In the rows, zero is written as 128.
Named turns come first, each shown by rows before and after it. Which turns, in which order, take the first row of each pair that follows to the second? Write the first one first, as in the answered first pair.
turn F:
[137 129 106 164 141 136 123 172 132  93 113 129] => [157 133 111 155 143 125 123 176 117 114 101 134]
[ 77 105 109 149 128 146 118 151 152 121 137 105] => [ 92 115 120 156 161 137 113 169 129 144 125 121]
[174 166 151 103 138 119 141 122 122 139 124 139] => [169 160 145  94 109 124 150 104 139 122 130 129]
turn J:
[ 99 101 132 170 161 145 107 160 123 123 140 123] => [ 89  79 117 157 106 141 122 132 133 118 142 104]
[150 108 113  70  95  97 169  71 103 129 103  92] => [161 165 143  98 214 114 130 126  82 147  99 132]
[116  89 120 139  97 121 132 115 113 137 129 125] => [123 117 135 153 152 129 117 141 104 145 128 144]
[186 150 147 110 138 111 138 137 129 135 109 155] => [163 160 146 106 137 137 136 122 166  91 130 145]
turn S:
[128 122 112 102  88 147 153 130 161 102 128 119] => [138 103 112 129 110 120 148 163 107 161 103 130]
[146 108 128 141 124 107 130 142  95 160 100 134] => [159 169 148 110 135 136 130 118 145 108 114 133]
[110  85 140 105  60 112 164 111 125 145 132 112] => [157 143 171 103 135 106 148 147  95 189 110 146]
[123 105 139 163 199 125 124 145 138 115 150 160] => [107 102 134 150 174 139 130 124 168  82 163 146]
turn P:
[157 175 167 138 193 135 125 162  96 157 109 130] => [179 148 152  86  79 117 168 101 114 149  98  97]
[162 145 160  87 114  93 139 134  92 127 123 149] => [119  88 130 109  80  92 141 128  93 113 133 128]
[ 95  92 116 157 127 129 139 128 142  88 149 137] => [127 143 144 149 179 133 128 146 138  99 142 160]
Then:
Each pair is two turns apart.
[147 173 116 111 167 159 119 134 166  95 129 131] => [175 178 124  98 162 142 124 135 147 119 114 135]
F, F
[ 98  71  97 134 106 118 140 127 139 142 128 105] => [140  99 117 129 145 101 133 151 104 183 107 127]
J, F
[162 123 143 133 125 116 127 107  77 183  89 160] => [121 108 127 117  59 140 142  60 138 110 120 127]
J, J
[ 99  61  92 112  59 116 154 118  88 130 125 106] => [190 165 144  72 129 114 145 137  73 166  97 147]
J, P
[130 159 128 115 113 133 139 116 133 118 126 140] => [118 133 120 145 128 119 130 142 104 148 118 147]
P, S
[174 151 153 142 133 119 137 117  90 160 103 137] => [168 178 166 144 157 137 126 119 114 132 118 141]
F, J
[121 117 103 112  91 123 143 102 127 124 134 134] => [131 159 121 104 123 140 137 107 145 104 140 144]
J, S
[155 181 132  90  91 148 119 158 142  98 122 128] => [ 99 105  99 134  65 140 116 166 125 103 128 112]
S, F
[133 172 147 127 181 147 122 135 140 113 129 143] => [ 76 110 118 162 158 144 116 138 132 103 139 126]
S, F
[126 143 138 109 113 122 155 121 129 125 113 120] => [101 139 136 128 132 136 145 129 138 107 129 121]
F, F
[ 84 136 130 139 146 163 120 127 165  93 150 133] => [ 77  79 108 149 103 133 133 124 127 130 135 123]
P, S
[128 142 132 110 101 133 131 104 151  96 143 114] => [131 119 129 149 143 108 118 152  93 155 122 135]
S, P
[140 154 141 118 151 127 109 132 123 127 122 131] => [113 139 131 119 133 140 110 118 144 101 137 121]
J, F
[178 159 137 118 138 129 153 133 135 143 144 132] => [114  99 109 167 137 132 140 148 132 133 161 122]
P, P
[111  96 115 164 192 155  91 144 138  92 134  95] => [122  69  99 129 100 140 123  99 151  83 129  68]
P, S
[120  87 115 167 135 104 159 160  88 163 101 120] => [147 178 145 107 133 148 166 114 165  82 127 115]
P, S
[124 126 143 111  94  97 138 106 104 117 112 116] => [126 134 146 105  95 104 136 105 110 112 114 115]
S, F
[ 91 118 124 142 136 157 119 144 123 111 114 152] => [101 113 120 121  97 154 133 122 133 101 114 139]
P, S
[126 152 115 111  98 124 138 136 137 117 137  96] => [111 125 107 141 121 117 126 162 113 142 133 106]
F, S
[151 139 134  81  83 102 158  99 110 157  82 122] => [114 169 139  86 104 148 145  89 169  82 121 114]
J, J
[126 110 120 114 106 124 157 118 131 134 119  79] => [113 110 125 144 158 122 137 151 110 150 117  95]
P, F
[112 145 119 112 127 155 135 108 157  88 149 127] => [170 155 132  92 121 122 146 119 114 146 116 141]
J, S
[166 174 186 118 190 137 129 146 127 134 129 160] => [ 77  52 126 155  93 131 145 120 131 109 152 116]
P, P
